Each row has a name. After each piece below comes the name of the row it's from, unless a question asks for something else. Each question is about the rows just above it. Places in a row count from 1.

[110 113 157 131  73  75  99 122 164 206 120 130 128 129 140 101 128 124] = j924
[102 111 162 138  90  64  86 121 178 103 117 127 157 122 134  93 139 125] = j743
[155 144  93 123  60 173 160 136  41 105 141 132 179 134 127 155 116 135] = j449
[144 140 104 124  74 175 155 132  77  45 134 130 170 132 122 150 120 130] = j529
[125 123  50 128 100 135 125 122 135 164 126 130 153 131 137 125 122 102] = j794
Row and place of [101] in the named rows:  j924, 16
Row and place of [126] in the named rows:  j794, 11
After [144 140], its row goes on with  [104 124  74 175 155 132  77  45 134 130 170 132 122 150 120 130]

[145 156 116 133  55 149  67  61  95 113 159  11 213 182 115 234 138 146
 129 190 149 179 186 196 165 122 237  40]  j731
[139 146 130  56 123 132  78 129 153 189 115 130  55 169 174 124 136 127
 149 196 139 129  66 169  90 192 152  95]  j62
[ 75 151  80 199 153 135 161 117 138 142 112 125 130  95  97 117  65  86
 103 100 180 135 148  85 146  72  98 115]  j237
Row and place of [75] in the named rows:  j237, 1
Which row holds this, read backwards? [146 138]  j731

[203  36  46  57] -> j296
[191  28  48  55] -> j188
[ 51 209 204 197] -> j503
[ 44 227 219 207] -> j795
[ 76 180 179 168] -> j150
[191  26  46  54] -> j186
[180  76  73  77] -> j10
[ 75 204 190 185] -> j999
[ 74 211 194 189] -> j196
asked: [ 76 180 179 168]  j150
Go on from [180  76] to the end of its row.  [73 77]

[106 140 141 119 119] -> j325
[ 43 222 226  42  43] -> j379
[205 115 125 138 139] -> j701
[132  46 108 173 185] -> j273
[ 99  89 146 136 146] -> j369
[ 58 248 207  31  26] -> j589
[ 86 211 158  82  74] -> j932
[130 115 125 138 139] -> j350
[124 128 125 134 132] -> j38
[ 74 210 168  75  67] -> j121
[106 140 207  30  26] -> j399
[107 140 144 120 120] -> j95
The rest of the row after [ 89 146]:  [136 146]
Which row holds [226 222] read backwards?  j379
[205] is at row and place  j701, 1

[193 123 110  73 104 186 110 179] = j923
[ 46 134 150 196 157  54 150  64] = j76
[193 123 150  73 104 186 110 179] = j889
[193 123 110  73 104 186 107 193] = j659
[220 121 103  53  95 210 103 200] = j984
[178 124 114  73 104 185 110 179] = j289
[ 43 110 103 187 123  72 110  61] = j422
[ 66 132 143 174 149  72 143  79] = j752
[195 123 110  72 103 187 110 180] = j312
[199 123 109  69 102 191 109 184] = j342
The rest of the row after [174 149  72 143]:  [79]
Where in the named rows is [61]?  j422, 8
[110 187 103  72 110 123] is which row, read backwards?  j312
[ 69 109 123] is which row, read backwards?  j342
The row with [195 123 110  72 103 187 110 180] is  j312

[118  91 212 117 130  87 172  91 139 101  60] -> j543
[215 110 125 160 172  85 143 107  58 104  54] -> j355
[115  93 215 110 125 160 172  85 143 107  59] -> j54
[118  96 214 112 125 156 164  85 147 103  59] -> j510
[116  85 217 118 127 158 172  84 147 107  54] -> j548
[124  92 209 116 129 161 174  83  86 108  52] -> j169
[115  89  55 108 123 156 171  89 143 109  51] -> j728
[119  85 207 117 130 154 175  83 137 103  57] -> j241
[117  90 206 107 123 158 171  87 144 110  58] -> j500
[127] is at row and place  j548, 5
[86] is at row and place  j169, 9
Where in the named rows is [214]?  j510, 3
Which row holds this, read backwards? [103 137  83 175]  j241
Which row holds this, read backwards? [125 112]  j510
Where in the named rows is [175]?  j241, 7
Which row holds [ 59 107 143  85 172 160 125 110 215] read backwards?  j54

[ 68 148 142  61 128 138 153 150 174 158 166 141 135  66 137  65  86 136
 144 147 138 135  93 127 133 153 132 127  44 134  55 116  54 109 135 153
 142]  j526
[ 70 176 165  52 121 157 174 158 150 153  88 166 152  54 157  58  84 104
 174 181 108 155  83 114 148 117 149 136  36 149  47  95  47  99 153 120
 168]  j978
[168 190 185 139 115 176 190 175 171 170 145 189 167 131 172 147 139  50
 194 200  45 175 126  98 166  25 166 155 148 167 138  83 146 112 172  35
 185]  j843
Where in the named rows is [66]?  j526, 14
Which row holds this, read backwards? [153 150 158 174]  j978
Go on from [148 142  61] to the end of its row.  [128 138 153 150 174 158 166 141 135  66 137  65  86 136 144 147 138 135
  93 127 133 153 132 127  44 134  55 116  54 109 135 153 142]

[ 87 179  31  92  90] -> j786
[178  87  31 133 128] -> j97
[199  87  31 132 128] -> j93
[179  87  31 133 128] -> j393
Row and place of [178] in the named rows:  j97, 1
After [179  87], its row goes on with  [ 31 133 128]
Where do [ 87 179  31  92  90] appear?  j786
Where in the named rows is [132]?  j93, 4
[ 87 178] is which row, read backwards?  j97
The row with [178  87  31 133 128] is  j97
Go on from [178  87  31] to the end of its row.  [133 128]

[179 185  93 146 183 236 122 165 181  68 122  98  76  68 106] = j561
[111  83 153 137 125 132 199 143 126 152 187 151  83 161 122] = j860
[127 135 191 159  95  98  39 101 123 125 167 167 170 108 189] = j90
[111  83 153 137 126 132 199  98 121 152 187 151  83 161 122] = j684
[ 77  68 153 137 125 132 199 143 121 152 187 151  83 161 122] = j687
Which row holds [68 76] read backwards?  j561
Where in the named rows is [181]?  j561, 9
asked: [ 77  68 153 137 125 132 199 143 121 152 187 151  83 161 122]  j687
Row and place of [39] in the named rows:  j90, 7
Row and place of [236] in the named rows:  j561, 6
The rest of the row after [ 77  68 153]:  [137 125 132 199 143 121 152 187 151  83 161 122]
The rest of the row after [122  98  76  68]:  [106]

[142 146 139 139 119 125 126 105] -> j67
[117 115  96 140 128 119 125 177] -> j84
[128  89  29 170 129  94  91 230] -> j380
[165 145 194 175  84 124 119  84] -> j178
[153 143 173 168  93 121 119 100] -> j797
[129 131  53 146 141 103 106 182] -> j255
[162 145 183 182  76 123 121  87] -> j31
[124 115 143 109 139 138 135 129] -> j769
[151 100 170  76 191 150 145 106] -> j575
[132 118 136 116 139 131 129 128] -> j494
[146 107 154  88 176 139 130 106] -> j448
Where in the named rows is [162]?  j31, 1
Which row holds [ 91  94 129] read backwards?  j380

[ 86 101 116 158 154 116 158 154 115 217 198] = j621
[157 146  95  84 101 116 158 154 115 217 111] = j572
[ 43  28  95  84 101 116 158 154 115 217 198] = j830
Which row holds this, read backwards? [116 154 158]  j621
Which row holds [157 146  95  84 101 116 158 154 115 217 111]?  j572
Row and place of [28] in the named rows:  j830, 2
asked: [ 43  28  95  84 101 116 158 154 115 217 198]  j830
Which row holds this, read backwards? [154 158 116 154 158 116 101  86]  j621
Where in the named rows is [111]?  j572, 11

[ 39 114 117 128 231 121 203 130  62 108 100 136] : j428
[121 142 187 204 126 122 122  75 112 112  88 105] : j673
[128 129 129 128 125 127 127 126 127 128 131 127] : j535
[122  75 112 112 124 127 128 129 128 127 127 128] : j199
Which row holds [100 108  62 130 203] read backwards?  j428
Row and place of [187] in the named rows:  j673, 3
asked: [122  75 112 112 124 127 128 129 128 127 127 128]  j199
Which row holds this, read backwards? [105  88 112 112  75 122]  j673
The rest of the row after [125 127]:  [127 126 127 128 131 127]
[127 131] is which row, read backwards?  j535
The rest of the row after [112 112  88]:  [105]

[136  87 150 129] = j771
[112 186 177 169] = j540
[136 207 202 242] = j626
[146  71  86  68] = j69
[139 118 142 191] = j643
[182 131 162 201] = j6
Which row holds this, read backwards? [186 112]  j540
Where in the named rows is [71]?  j69, 2

[160 226  75 158 172 187  12 179] = j307
[160 226 118 147 171 187  12 179] = j855
[125 109 117 147 122 120 135 132] = j34
The rest of the row after [171 187  12]:  [179]
The rest of the row after [122 120]:  [135 132]
Go on from [172 187] to the end of its row.  [ 12 179]
The rest of the row after [117 147]:  [122 120 135 132]

[ 64 144  99 193  99 171 145 148] : j480
[124 140 102 164 121 187  92  94] : j130
[166 125  84  32  91 106 129 125] : j720
[119 137 138 208 130  13 128 105] : j390
[131 116 139 125 147 188  93  92] : j890
Which row holds this, read backwards? [ 99 144  64]  j480
[93] is at row and place  j890, 7

[ 99 169  96 109 118 116 123  81  95 136 146  77  93  98  96 156 169  99
 169 171 124 148 110 127  90 180 112 105] = j809
[192  83 174 142 215 113 130 124 103 135 175 106  96 117 100 100 149 105
  91  82 109 128 170 149 130 119 112  99] = j723
[192  83 174 142 215 113 130 124 103 135 175 106  96 117 100 100 109 153
 122 117 133 135 123 138 160 111 132 144] = j868
[ 95 196  73 124 146 112 130 124  71 165 138 104  73  43  31  59 181  59
 201 237 101 157 112 150  96 181  27  59] = j335
[159 112 151 179 188 160 160 145 180 134 113 169  91 172  96 155  89 127
  63 110 100 105 197 142 157  65  86 117] = j280
[192  83 174 142 215 113 130 124 103 135 175 106  96 181 100 100 149 105
  91  82 109 128 170 149 130 119 112  99] = j736
[126 133 128 202  71  73  95  96 213 110 160  91 151 125 173 117 177 128
 173 111 148 147  83 108 111 180 184 137] = j821
[126 133 128  87  71  73  95  96 108 110 160  91 151 125 173 117 177 128
 173 111 148 147  83 108 111 180 184 137] = j459
[132 116 119 166 166 168 136 103 145 121  94 112 109 137 119 132 101 115
  91 124 125  94 168 119 117  86 112 122] = j951
Which row holds [192  83 174 142 215 113 130 124 103 135 175 106  96 117 100 100 149 105
  91  82 109 128 170 149 130 119 112  99]?  j723
The rest of the row after [ 59 201 237 101 157]:  [112 150  96 181  27  59]
Go on from [ 96 155] to the end of its row.  [ 89 127  63 110 100 105 197 142 157  65  86 117]

[ 38 121 131 180 114 117  19 160  99 235  98  82 152 122 141 132 124  69
  97 151 208 226 131 214 154 105 235 138  92 135  71] -> j362
[128  72  57  38 121 131 180 114 117  19 157 158 161 143 142  76  99 111
 162 142  56  32 132  66 149  65  23 122  69  57 126] -> j60
[132  90 159  78 133 133 138 138  96 238 169 186 129 144 132 156 168 191
 168 128 204 222 136 190 128 138 221 132 140 137 129] -> j738
Which row holds [157  19 117 114 180 131 121  38] read backwards?  j60
Which row holds this, read backwards? [135  92 138 235]  j362
[56] is at row and place  j60, 21
Row and place of [149] in the named rows:  j60, 25
After [133 138 138  96], its row goes on with  [238 169 186 129 144 132 156 168 191 168 128 204 222 136 190 128 138 221
 132 140 137 129]
Which row holds [168 191 168] read backwards?  j738

[202 112  64 138 164 122 136 177  53] = j332
[130 137 217 166 117 145  89 124 117] = j994
[202 112  67 138 164 122 137 176  53] = j49
[202 112  64 138 164 122 137 176 128] = j755
After [ 89 124], its row goes on with  [117]
Which row holds this, read backwards? [ 53 176 137 122 164]  j49
Which row holds this, read backwards? [124  89 145 117 166 217 137 130]  j994
asked: [202 112  67 138 164 122 137 176  53]  j49

[182 138  75  94]  j652
[172 183  56 151]  j263
[134 127 123 123]  j366
[184 183 141 120]  j562
[150 126 140 120]  j973
[140 128 118 119]  j201
[121 135 134 154]  j74
[226 112  52  30]  j566
After [150 126], its row goes on with  [140 120]
Row and place of [151] in the named rows:  j263, 4
[121] is at row and place  j74, 1
Which row holds [ 56 183] read backwards?  j263
After [127 123], its row goes on with  [123]
[75] is at row and place  j652, 3
[141 183 184] is which row, read backwards?  j562

[198 145 117 110 185 154 171 167 133 129 120 105 111 189 200  97] : j72
[181  94 161 128 185 147 123 128  71 171 184 111 127 141 135 119] : j597
[205 117 128 152 196 134 140 150 128 152 162 128 126 178 128  97] : j624
[128 109 175 142 128 143 139 101 126 156 158 125 128 120 139 132] : j405
[114 129 191 108 128 138 163  92 211 137 124 128  89 103 147 146] : j946
[132 120 176 125 128 138 153 101 128 129 140 130  98 128 149 135] : j194
[128 146 117 110 128 148 121 104  71 173 185 172 124 131 126 128] : j556
[114 135 184 108 128 134 169  94 215 132 120 136  89 103 158 143] : j131
[135 116 181 128 134 141 147 100 154 149 146 129 128 113 143 137] : j328
[ 92 173 170 128 148 129 121  92  82 174 184 121 119 116 126 139] : j166
[206 122 117 146 128 131 144 155  76 148 157 105 125 182 128 128] : j352
[128 128 170 117 130 135 158 107 175 140 132 129  97 128 159 128] : j718
Which row holds [148 128 110 117 146] read backwards?  j556
The row with [198 145 117 110 185 154 171 167 133 129 120 105 111 189 200  97] is  j72
Where in the named rows is [153]?  j194, 7
The rest of the row after [110 128]:  [148 121 104  71 173 185 172 124 131 126 128]
The rest of the row after [145 117 110]:  [185 154 171 167 133 129 120 105 111 189 200  97]
Where in the named rows is [172]?  j556, 12

[169 130 219 135] : j47
[ 89 138 221 130] : j796
[155 130 220 146] : j25
After [130 219], its row goes on with  [135]
Row and place of [220] in the named rows:  j25, 3

[189 100 161 103  36 161] -> j382
[189 100 161 129  36 161] -> j51
[219 196 161 103  36  99] -> j527
[196 219 179 164  33 179] -> j214
[196 100 161 103  71 174] -> j27
Which row holds [189 100 161 103  36 161]?  j382
asked: [196 219 179 164  33 179]  j214
[ 71 103 161] is which row, read backwards?  j27
Which row holds [219 196 161 103  36  99]?  j527

[120 168  42 133 138 127]  j216
[124 166  37 136 138 126]  j839
[139 138  37 136 138 126]  j475
[136 166  37 135 138 126]  j118
The rest of the row after [166  37 136]:  [138 126]
asked: [139 138  37 136 138 126]  j475
After [135 138], its row goes on with  [126]

[143 163 111 131 126  58  79  92 162 167 112 200 128 103  98  76 180 123
 148 115 133 156 189] -> j825
[109 104  91 188 134 100  64 143 163 112  89 122 151 228 212 161 134 111
 135 140 106 102  68] -> j413
[149 165 123  82 120 128  92 117  75 152 178 106 110  28  57 107 106 129
 102 134 123  73  61] -> j426
[106  58 104 164 149  99  63 135 148 149  91 197  94 178  99  76 180 123
 148 115 113 131 174] -> j793
[149 165 123  82 120 128  92 117  75 152 178 106 110  28  57 107 113 168
 128 119 152 153 160] -> j85
Go on from [ 98  76 180 123 148] to the end of its row.  [115 133 156 189]
Go on from [151 228 212 161 134] to the end of its row.  [111 135 140 106 102  68]
Where do [149 165 123  82 120 128  92 117  75 152 178 106 110  28  57 107 113 168
 128 119 152 153 160] appear?  j85
Which row holds this, read backwards? [112 163 143]  j413

[112  97  67 160 160 185 116 133 196]  j967
[ 67  97 185 160 130 160 116 133 203]  j847
[179 151  77 100 140 101 138 121  64]  j9
[ 90 197 202 154 159 162  96 177 188]  j210
[ 67  97 185 160 112 160 116 133 203]  j162
Row and place of [140] in the named rows:  j9, 5
Where in the named rows is [96]?  j210, 7
Which row holds [133 116 160 112 160 185  97  67] read backwards?  j162
Go on from [100 140] to the end of its row.  [101 138 121  64]

[117 150 110 111 133 103 140] -> j960
[175 126 152 183 135 174 179] -> j567
[170 170 154 171 150 173 209] -> j259
[ 76 174  86  76  95  66  37] -> j964
[126 134 183  99 111  88  37] -> j92
[ 87 124 100  80 117  81  82] -> j203
[100 104  97 174 111  87  89] -> j71
[175 126 152 171 151 174 153] -> j52
The rest of the row after [174 111  87]:  [89]
[124] is at row and place  j203, 2
Which row holds [153 174 151 171 152 126] read backwards?  j52
asked: [ 87 124 100  80 117  81  82]  j203
Row and place of [133] in the named rows:  j960, 5
The rest of the row after [171 150]:  [173 209]

[122 176 137 141 113] : j55
[191 217 111 201 126] : j96
[159 201 112 201 126] : j798
Row and place of [176] in the named rows:  j55, 2
Which row holds [113 141] read backwards?  j55
Where in the named rows is [122]?  j55, 1
After [112 201], its row goes on with  [126]

[148 159  83 156 167  49  86  39]  j240
[165  83  98 160 140 148 191 156]  j928
[177 160  83  98 183 148 176 135]  j892
[ 98  83 160] is which row, read backwards?  j892
Which row holds [176 148] read backwards?  j892
The rest of the row after [160  83]:  [ 98 183 148 176 135]

